(in the rows, 128 means zero)
One turn moves each row of this set onto another row. After a few examples, where does it send each row asked below?
Z_373: [151 136 108 109 101 131 136 154  89 142 116 119 111  97 140 135 135 162
 151 133 132  85 143 148 125 122 118 126 127 148 120 134 117]
Z_665: [124 160 126 137 163 174 125 133 151 112 140 121 144 157 121 119 125 136
 113 130 181 148 119 121 112 123 134 118 110 141 115 135 128]
Z_496: [135 103 130 112 111 122 111 131 107 121 120 120 126  96 111 143 145 158
 126 127 102 128 145 138 140 134 133 124 174 139 141 120 163]
Z_349: [108 127 115 139 154 167 122 126 142  84 127 126 154 136 105 117 102 112
 131 131 145 144 143 142 121 141 161 108 128 104 134 109 129]
Z_631: [110 145 108 114  88  88 108 127 156 111 120 105 131 130 139 133 128 120
 116 133 152 127 112 108 145 137 131 116  92 134 124 144 132]
Z_537: [ 81 154 157 134 131 124 142 136 165 104 137 124 175 137 139 118 115 147
 131 122 136 144 114 128 132 108 133 107 117 123 133 150 128]
Z_54: [136 106 134 104 116 123 112 131 104 118 117 124 121 100 111 142 137 159
 123 125 110 128 145 138 132 140 142 124 176 138 143 121 164]
Z_566: [157 113 143 113 170 107 119 140 125  91 144 131 143 107 126 116 115 139
 147 126 116 142 135 119 132  98 105 120 100 105 142 146 117]
Z_237: [127 142 140 108 159 143 124 130  92 136 156 140 122 127 140 121 111 109
 128 107 112 149 128 132 150 100  96 118 153 134 131 153 106]
Z_581: [135 117 132 145 130 125 132 141  80 125 119 127 122 121 134 123 145 131
 137 102 139 113 150 163 102 140 101 148 158 141 122 121  96]
Z_669: [121 151  94 124 118 132 123 102 108 115 147 159 127 103 128 114  85 125
 124 122 114 129 138 141 106 117 171 119 150 124 120 144 124]
Z_527: [148 103 135 141 140 123 140 130  88 127 119 133 127 141 115 109 126 141
 134 128  99 138 148 125 133 114 133 122 187 140 122 145 111]
Z_314: [ 88 164 136 124 115 135 164 147 123 111 112 128 159 126 152 109 130 151
 158 121 133 120  91 127 122 126 102 140 139 132 126 119 124]
Z_701: [145 110 131 101 130 120 127 126  99 128 119 118 125  87 117 128 134 171
 128 140 105 122 136 125 144 120 118 128 161 157 134 146 160]
Z_66: [148 151 127 105 131 139 119 145 147  89 141 130 163 132 133 115 110 124
 144 147 153 155 123 130 140 119 110 149  79 110 135 137 119]
Z_429: [104 150 121 144 166 171 117 125 155  98 136 128 155 151 116 111 122 125
 123 125 161 143 130 134 112 133 153 107 115 115 123 121 128]
Z_876: [139 118 143 130 153 127 134 127  86 135 146 140 126 140 122 114 123 125
 123 111 104 155 143 133 144 101 114 124 174 139 122 150 110]
Z_651: [123 163 161 121 151 143 122 157  97 123 144 145 140 103 147 134 154 137
 145 111 122 120 135 128  91 109 129 129 140 110 125 133 103]
Z_589: [137 105 114 143 123 117 125 126  93 132 119 104 119 122 127 130 135 118
 123 106 138  99 148 160 131 156  96 147 144 151 129 121 114]
Z_613: [143 153 121 102 134 140 124 144 150  91 134 133 163 129 133 111 111 123
 149 136 156 156 127 130 136 126 112 145  77 110 136 141 111]
Z_513: [ 84 112 142 106 148 167 135 137  88 132 119 130 136 131  99 151 142 130
 134 126 141 150 130 123 122 104 136 110 122 121 132 135  90]
Z_42: [103 134 102 138  83 130 145 112 121 108 110 131 147 118 120 147 132 119
 128 122 152 145 123 113 114 155 168 149 129 121 124 109 112]
Z_556: [149  96 118 161 114 120 135 128 109 126 101 134 127 140 123 109 136 141
 143 142 107 119 140 114 112 131 140 126 175 139 130 139 108]
Z_842: [145  95 119 165 123 117 134 123 103 134 106 136 126 140 124 108 137 142
 144 145 108 117 139 118 119 129 144 130 174 145 125 138 112]
Z_174: [119 170 123 137 161 176 120 128 144 110 136 124 147 159 127 120 134 140
 117 132 176 140 118 118 112 120 133 118 109 145 116 135 132]
Z_505: [137 139 155 113 122 163 131 161 117 145 111 104 131 133 131 142 154 182
 136 131 129 115 120 116 122 105 116 154 114 124 132 125 124]
Z_26: [ 93 136 131  94 124 135 114 135 130 124 141 130 142 117 111 131 138 117
 105 143 154 170 114 111 132 104 137 112  89 123 121 162 102]
Z_251: [146 141 135 103 105 157 134 156 100 146 113 113 122 110 138 142 150 180
 143 138 141  94 133 133 126 119 109 139 121 142 130 128 122]
Z_198: [144 128  92 111 115 115 131 133  88 137 128 134 112  88 133 123 111 143
 151 135 115  83 143 152 121 124 148 117 131 140 120 139 126]
Z_474: [138 103 120 165 101 135 127 114 139 134  98 119 127 126 142 123 138 142
 143 163 141 108 142 100 116 137 144 141 104 133 133 154 110]
Z_284: [132 105 111 144 139 124 108  91 135  94 140 121 111 121 128 135  86 132
 118 139 153 118 145 126 126 126 139  95 107 136 142 149 150]
Z_603: [109 117 115 117 129 129 126 102 114 123 121  86 131 115 122 110 100 114
  96 126 129 107 143 145 174 150 115 140 117 137 133 135 133]
Z_268: [ 76 155 154 134 132 129 141 132 164 109 136 128 171 136 144 120 120 150
 132 114 136 146 115 132 138 112 131 105 115 117 136 146 118]
Z_910: [131 121 127 110 146 142 133 124 117 141 113 120 124 121 129  88 122 154
 129 143 112 134 102 107 140  98  79 152 120 148 128 159 128]
Z_257: [129 135 142 136  97 136  89 140 142 103 121 125 121 119 129 145 149 134
 126 111 138 145 162 132 114 143 139 127 156 105 131 100 148]
Z_110: [115 142 106 141  87  85 120 115 148 106 111 104 113 138 141 121 117 137
 118 120 150 113 124 113 133 134 134 123 108 133 114 121 147]
Z_592: [ 88 135 140 136 136 117 124 112 168 111 154 124 161 135 130 131 103 135
 113 126 134 141 115 129 140 114 147  94 107 123 142 160 132]
Z_61: [130 152 109 115 112 154 118 136 149  98 125 139 159 142 131 126 121 117
 147 141 168 153 120 130 124 144 133 154  84 114 141 121 118]
Z_655: [107 116 123 142 149 117 115  99 153 102 149 115 142 129 124 136  94 134
 111 134 137 122 127 127 130 118 154  90 104 133 137 163 147]
Z_90: [147 118 126 100 132 129 138 125 107 134 121 118 135 100 121 101 131 167
 126 149 100 127 118 111 152 106  97 139 144 153 125 159 147]
Z_156: [139 109 118 137 126 117 121 127  87 128 120 109 116 127 130 124 133 124
 123 111 138  97 147 169 134 159 100 147 148 144 132 118 111]
Z_59: [115 110 112 132 133 155 129 117 122  78 122 124 146 103 109 125 103 102
 135 139 134 137 158 127 134 148 157 103 134  97 137 112 120]
Z_35: [ 90 144 130  87 120 136 114 135 129 122 135 126 147 121 112 139 140 116
 110 139 157 167 120 112 131 107 139 109  89 131 124 164 109]
Z_321: [162 161 117 116 141 139 126 138 118 126 149 116 108 144 139 138 132 142
 109 127 159 133  96 102 128 110 112 121 122 163 115 139 143]
Z_436: [149 128  89 111 107 123 125 133  84 133 127 136 112  89 133 125 119 148
 144 139 114  85 138 154 115 124 143 117 134 137 124 141 120]
Z_32: [126 142 152 137 141 134 128 155  85 125 131 143 127 116 143 118 152 139
 148 105 137 114 153 156  93 121 114 134 148 121 122 123  91]
Z_424: [101 145 115  97 100 113 106 132 150 116 132 119 142 123 124 125 136 109
 107 152 156 147 107 107 140 123 133 117  81 128 128 155 122]
Z_786: [115 144  96 124  93 143 124 129 139 102 111 141 148 130 126 134 128 111
 141 134 169 154 115 122 110 156 151 153 109 121 135 114 108]

Z_665 goes to Z_496
Z_876 goes to Z_631
And these:
Z_669 goes to Z_321
Z_527 goes to Z_424
Z_284 goes to Z_505
Z_556 goes to Z_26

One turn moves each row of this set onto another row. After a few examples, where does it send each row asked below?
Z_145: [151  99  79 135  96 125 142 136 103  90 127 102 149 149 131  96  98  53
 102 101 164 115]
Z_956: [116  93 121 163  67 144 144 141  97 116 138 128 139 129 111 150  99  76
 137 120 154 126]
Z_82: [153 138 138 170  88 146  90 141 117 114 134 118 129 149  98  76 140 100
 112  99 123 136]
Z_658: [133 151 110 144  67 128 127 155 119 147  99  97 127 119 130 136 119  76
 110  88 101 143]
Z_844: [156 107  77 134  93 118 136 118 101  89 125  88 136 137 133  98 101  53
 108 103 158 107]
Z_982: [147 120 112 144  78 156 113 135 118 132 124 122 142 147  86  93 139 112
  99 115 129 182]
Z_970: [135 113  66 139  70 100 143 141 118 104 133 100 164 106 135 105 127  73
  83  93 141 119]
Z_633: [150 102 105 134  88 177  84 137 117 132 118 101 120 121  99 141 101  72
  96  95 123 130]
Z_16: [146  99 104 147  78 174  72 141 125 122 124 114 129 127 113 147 115  76
  89  91 138 136]
Z_569: [148 140 143 155  70 150 122 151 118  89 101 146 125 134 109 102 123  86
 120 127 125 158]
Z_719: [160 137 104 162 100 153 109 149  85 119  84 100 111 138 129  78 128  57
  69 104 138 129]
Z_639: [135  83  94 145  82 158 111 126  81 122 121 115 151  97 117  79 127  93
 102 125 173 123]
Z_946: [152 137 141 168  70 147 130 145 117  90 111 133 133 145 106 100 120  82
 116 115 120 174]
Z_700: [123 106 102 123  74 141 132 126 115 113 146  87 156 142 135 119 131  60
  89  99 147  93]
Z_343: [173 128 111 164 103 142 114 149  90 122  93  94 107 132 136  79 110  65
  80 100 114 117]
Z_435: [122 145 114 177  58 122 128 148  87 117 144  85 126 129 140  83 120 100
 107 125 147  93]
Z_183: [130  78 102 150  99 145 120 132  68 133 133 121 135 108 115  82 125  93
  99 128 175 120]
Z_3: [158  83 108 138  87 171  87 135 118 141 124 106 128 122 108 137 115  76
  86  91 124 130]
Z_532: [134 116  72 131  79 110 151 148 119 114 138 100 166 120 142  95 132  83
  89  90 152 110]
Z_501: [143 138 131 172  88 135  91 148 116 123 131 130 110 147 101  81 154  93
 122 101 134 136]
Z_814: [113 147 115 176  74 118 144 150  85 129 143 108 132 120 130  91 127 107
 114 116 140  92]
Z_332: [157 134  99 170 100 135 103 152  90 123  87  98 113 128 115  79 108  64
  72 100 115 123]
Z_355: [114  92 114 167  48 129 133 138 105 115 133 119 143 130 130 138 112  60
 142 117 158 141]
Z_941: [133  87  91 158 106 153 127 130  73 128 120 126 145 109 107  84 117  94
  94 131 166 119]
Z_777: [134 108 103 125  73 142 134 141 123 105 160  94 159 148 134 123 118  66
  99  93 155  92]
Z_190: [145 162  95 141  63 119 125 155 112 139 102  95 125 128 136 136 124  95
 117  97 122 151]
Z_746: [148 136 102 144  62 119 142 155 119 142 107  96 126 119 137 141 112  85
 109  94  96 151]
Z_106: [110  91 115 166  63 138 147 139  99 118 145 127 135 123 132 144  99  79
 122 130 155 139]
Z_663: [136 124 102 154  80 157 112 135 119 132 118 123 123 147  93  97 134 112
  97 134 137 179]
Z_75: [124 138 123 172  77 111 136 147  85 119 141 111 130 116 150  91 117 108
 110 125 147  93]

Z_501 goes to Z_970
Z_82 goes to Z_532
And these:
Z_633 goes to Z_183
Z_3 goes to Z_941
Z_719 goes to Z_435

One turn moves each row of this set onto another row. After a few examples, where does it send each row asked below?
Z_517: [133 115 139 156 147 126 126 130 120 109  84 145 138 104 121  94 118 101
 153 158 127 131 137 136 113 129 136 142  79 138 100 135  81 178 111 112
 118 140 125 163 133]
Z_186: [136 139 110 123 145 104 111  96 127  93  65 132 133 111 124  93 113 132
 145 175 151 133 149 126 126 134 132 145  78  80 111 125 104 146 116 134
 127 124 127 126 139]
Z_204: [132 126 122 120 138 122 129 115 123  85 152 126 144  90 124 123 147 107
 149 143 147 129 127 140 130  98 156 147  91 138 110 128 178 167 140  83
 107 135  73 124  96]
Z_867: [128 110 121 103 143 116 122  93 140  78 134 138 124 110 131 173 118 102
 131 164 129 127 142 114 131 117 156 161  88 148  87 130  77 115 120  90
 121 120  70 143  74]
Z_234: [128 110 120 103 142 117 126  96 139  77 135 139 126 112 131 175 118 105
 132 164 128 128 142 115 134 114 154 159  87 150  86 128  76 113 119  89
 124 122  70 144  76]
Z_495: [117 167 116 121 154 117 123  75 136  65 120 128 136 101 124 110  87  58
 138 161 147 137 133 131 134 126 169 137  84 136 106 127 135 132  89 184
 126 136 106 137 115]
Z_576: [127 153 111 143 149 125 131  92 136  89 137 170 130 152 120 198 111 122
 135 150 122 114 124 131 127 115 131 141  97 144  93 129 184 142 130 138
 129 139 127 140 126]
Z_420: [136 128 122 122 141 133 139 115 129  80 151 131 148  93 126 123 147 113
 145 146 129 126 122 151 136  86 142 145  93 152 102 130 168 162 136  77
 108 144  71 119 108]
Z_706: [124 153 116 144 151 124 121  87 143  91 133 171 126 146 123 196 114 114
 132 150 125 110 128 129 117 119 143 145  96 138  94 138 185 143 133 139
 119 134 133 137 122]
Z_570: [120 165 108 118 152 120 142  84 125  61 128 128 144 110 119 115  83  72
 141 163 137 143 125 137 150 119 146 130  85 146 101 113 129 132  82 180
 142 148  96 141 123]
Z_238: [125 149 111 140 146 118 126  94 132  93 137 167 127 152 119 198 110 118
 138 149 135 118 127 123 123 123 144 141  95 135  98 128 191 144 134 142
 127 133 127 143 117]
Z_671: [107 140 123 104 135 103 101  73 142  86 174 143 122 183 124 142 130 118
 142 157 132 130 143 112 118 139 142 157 114 115 113 127 130 171 141 143
 116 123 104 149 119]
Z_8: [128 111 120 101 142 116 124  95 135  78 136 135 125 112 130 175 117 103
 133 164 132 129 142 113 134 116 156 159  87 147  87 127  78 115 119  90
 123 119  68 146  73]
Z_500: [132 130 129 125 146 131 123 104 141  83 145 133 143  85 129 121 150 103
 141 146 134 119 130 148 122  92 157 151  92 144 105 142 170 164 140  79
  96 136  79 114 103]
Z_674: [121 170 117 124 159 132 132  73 145  57 116 136 143 101 125 111  89  67
 131 164 123 131 131 144 138 114 149 137  89 152  95 132 122 126  84 175
 126 147 105 129 130]
Z_620: [137 138 105 120 141 105 127 107 118  90  71 131 141 119 120  95 109 143
 149 175 144 138 143 131 141 126 116 141  80  88 108 114 100 144 109 132
 139 134 118 130 146]
Z_945: [108 149 129 111 146 119 100  64 162  79 166 153 126 178 129 141 133 119
 131 160 107 117 144 130 112 127 130 161 119 130  99 142 116 162 139 134
 104 129 111 135 135]
Z_497: [135 114 137 153 145 123 133 136 112 111  89 143 141 107 116  95 115 105
 157 157 128 135 132 134 120 129 129 138  79 139 101 126  82 178 110 112
 126 143 120 168 133]
Z_830: [132 112 139 153 144 119 126 133 113 113  87 142 136 103 118  93 116  99
 157 157 139 135 136 130 116 136 141 139  78 132 105 131  85 181 112 114
 122 136 124 169 127]
Z_863: [110 143 119 104 137 115 122  80 142  78 177 146 133 190 122 145 126 131
 141 159 110 131 134 129 133 124 114 152 118 134 102 119 119 166 133 133
 125 136  98 145 136]
Z_827: [138 143 111 126 150 115 120  95 134  86  64 138 139 111 125  94 113 139
 142 176 131 128 146 138 131 121 117 146  81  93 101 128  94 140 111 128
 127 134 127 119 152]

Z_8 goes to Z_867
Z_204 goes to Z_500
Z_827 goes to Z_620
And these:
Z_671 goes to Z_945
Z_238 goes to Z_706
Z_674 goes to Z_570
Z_497 goes to Z_830

